0: [ 45   8 -35  38  39 -37  24 -60  -4   4 -22  19   2 -56  25]
1: [-51  -8  20 -55 -10 -15 -13  70 -19  19  36  46  13  29 -20]
2: [ 18  20 -44  10  13  -2  78 -61  26 -27 -22 -25  32 -44 -19]
3: [ 24   8 -28  35   4  26  17 -55  43 -50 -21 -43  28 -13 -24]
4: [-16  -2  20 -34 -10  11 -54  58  12 -13  39  -8 -27   4  12]
5: [-19  51  24  14  35 -10   9 -55   5  -6  -6 -17 -27 -14 -24]
6: [ 33   4 -36  -2  23  58  11 -67  15 -29 -15 -61  77 -30 -19]
7: [  -8   16   -6   43   55   31   -7 -111    8   -9    3   11   15  -32
  -34]
8: [-12  14   9  36  37 -10  -3 -28 -16 -23   3 -59 -10  -6  43]
9: [-59   1  33 -18 -21 -20 -25 -18   1  37  20 -18   4  46  23]
10: [ 29 -15   9 -33 -35  24  -2  49  32 -63 -29  26 -15  24  -5]
11: [  9  50 -30  10  28 -31  15 -69  -3 -15 -12 -20 -11 -14  38]
12: [-44   0  15  -8 -41 -33  -1  25  29  28  13 -27 -24   9  32]
13: [  1  12 -28  51  -4 -22  26 -57   8 -11 -16 -30 -16 -15  59]
14: [ -5  -1  38 -41 -30  20  -9  -4 -17  54  13 -29   3  82 -62]
15: [ 15  20 -56  36  80  -7  11 -48  -3 -10 -20 -25 -27  -4  15]
16: [ 40  14 -15 -48 -41  24  42   3  29 -61 -28   5  48 -37 -11]
17: [-37 -32  31  16  -1 -21 -15  34 -18  68  16 -30  -1  20  11]
18: [ -9  -9  28 -66 -11   4 -18  92 -41  37  17 -15   0  21  12]
19: [-26   4 -23 -47  80   0  11  60  -6  16  -6 -60  15  11 -19]
20: [-31  -1  26 -20  23 -22 -36  50  -9   3   8 -23   0  52  -1]
21: [  6  32 -13  22   1  -1  39 -36 -22 -26 -23 -20 -15 -26  53]
22: [ 72   1 -12 -41  21  30  60 -39  22 -26 -27 -43  20 -44 -36]
23: [  0 -16  -9 -18 -45  33 -46  59  -5   3 -10  93   5  15  -4]
24: [ 32  23 -26   3 -33  11   1 -35  21 -43   9  16  80 -18 -59]
25: [  9  13  30  -3   7   2  -4 -59 -22  18  -3 -21 -43 -24  64]
26: [ 69 -14  14 -19 -53   9  23 -13  18 -32  -8 -22  78 -41 -24]
27: [ 26 -42 -34  47  -3  57  47 -75  23 -18  32 -31 -13 -53  -2]
28: [-11  30 -22  27  21  -6  17 -26  -1 -17   4 -71 -25 -19  49]
29: [-39  20  -7  32  -9  25  12 -59  17  40  -1  -4  12 -72   7]
30: [-11 -31  28 -21 -24  15 -45  58  10  43   5   0 -44  22  16]
31: [-31  21 -16  47  16  -5  -3 -52  -6   1 -21 -21  -7   7  48]
32: [  3  11  51 -66   6 -45   5  39  -4  44 -13  54 -31 -19 -14]
33: [-51  -1  11 -62   4 -30 -22  35   1  59  20   3 -25  47  13]
34: [ 12  26  10  12   9  23   5 -24  17 -71 -18 -42  27 -29   3]
35: [ -9  -5  35   3 -15 -23 -37  38 -43  28  17  25  12  21   7]
36: [-18 -13 -54  39  20 -27 -33  13  14  11  27   8 -19  -4  37]
37: [-13   5  22  47 -10 -13 -15 -60 -10  18 -20 -14 -18  16  51]
38: [ -1  19 -21  64  20 -33  19 -43 -12 -26  -6 -30 -27  12  42]
39: [-20 -22  51 -39 -31 -10 -29  61  -7  36   6  10 -25  27  19]
40: [  2   1 -53  24  57  -3  60  -6   5 -21  -9 -65 -30 -19  25]
41: [ 60 -19 -21 -24  15  67 -25 -34  15  -2  -8  67  -1 -55 -28]

[-37 -36  28 -53 -13 -22 -10  32  -5  40  -5  50  40  51 -11] 1 39
[-30 -19   4  10 -30   6   9  37   0  52 -13 -19 -48  -4  54] 12 30
[ 15  33 -18 -16  65 -41  46 -72  -8 -17   0 -55  -9 -10  24] 11 15
[  7   2 -23 -59 -37  46  68 -75  21 -25 -20   1  90 -21 -19] 16 6
[ 80  18 -43 -14  10  22  55 -60  12 -36 -41 -35  18 -25 -11] 22 2
[ 12 -32  25  -1 -16  11 -55  27  -9  36 -17  17 -19  33  24] 30 39
[  6 -15 -21  29   6  30  28   8  34   2 -35 -24  40 -23 -52] 3 2
[ 55  -6  21  21 -42  17  -4  25  18 -60 -27  25 -27   8 -19] 10 16
[  4   1 -32  58  76  -4  25  -7  -9 -11 -21 -25 -16 -28   1] 15 40
[ 21  18 -37 -36  23   6  28  24  27 -73  11   9  18 -58 -12] 16 34
[-23  15 -21   9  96 -19  17 -49   6 -13  -9   1  -9  -5 -13] 15 5
[ -4  42 -25  28  19   3  13 -12 -26  -2 -17   7 -52 -20  35] 21 31
[-57  15 -34 -12   1 -23 -25  37  -2   9  23  43  51  16 -14] 1 35
[-19   4  29  11 -20 -31   3  23 -30  59  20 -71 -24  22  27] 17 12
[  9   6 -45  31  89 -32  51 -42 -18   4   2 -22 -28 -16   2] 15 40
[ 30 -28  52  26 -10 -13  10 -52  -8   5  -7 -27 -18 -26  51] 25 37
[ 69 -18 -32  22 -21   8  16 -57  43 -19 -42  14  23  -4 -21] 3 24
[-33 -17   9 -70   9 -40  -4  33 -16  51  21  48 -41  58  13] 33 1
[ -4  -9  24 -38 -42 -43 -48  36  -9  21  35  36  30  17  15] 35 39
[ 25 -25   6  -4   1  44  24  -9  23 -35 -29  55  26 -56 -29] 41 16
[ 10   8  28 -35  26 -10 -58  24 -26 -14  20  -4  21  42 -15] 20 35
[ 25 -24 -37  13 -18  27  23 -19  44  -7 -25  23  53 -31 -46] 24 3
[ 52   7  31   3 -34  18 -34 -10 -14   9 -38 -21  61   7 -18] 26 24
[ 31 -16 -24  16  30  12 -49  -1  10 -25  -7  42  49  11 -46] 24 41
[-42  10  24   3  -7 -21 -27 -24  -7  -6  69 -34   9  26   1] 9 20
[  6 -25  39 -68   3  55  15  37   4 -12 -35  34   6  23 -49] 10 23
[-17 -43  -3   1 -46  21   0  43 -19  39  16  96 -15  42 -38] 23 1
[-44  -8  26  37  -7  10 -48 -27 -17  39  32   1   0   8  14] 9 17
[-14   4  18   7  34 -22 -12  22 -18  11 -17 -34 -43  34  35] 20 8
[-51 -10  11  32 -50  30   7  51   5   3 -20   2   7   0  11] 12 30
[ -3   4  53   4   0 -34 -18  -7 -12 -11   5 -35 -11   8  43] 8 37
[ 15 -20  17  -9  -1 -47   6 -18  35 -68  35  -8  24 -10   7] 34 3
[ 57  14 -22  23  -2   8  50 -82 -12 -51 -21   4  64 -42  -8] 2 3
[ 20  45 -27  59  23   6  10 -84   4 -39  -1  13  -4 -22 -35] 7 3
[ -3 -14  -9  68 -22   4  51 -28   7   2 -41 -22   7 -30  29] 13 21
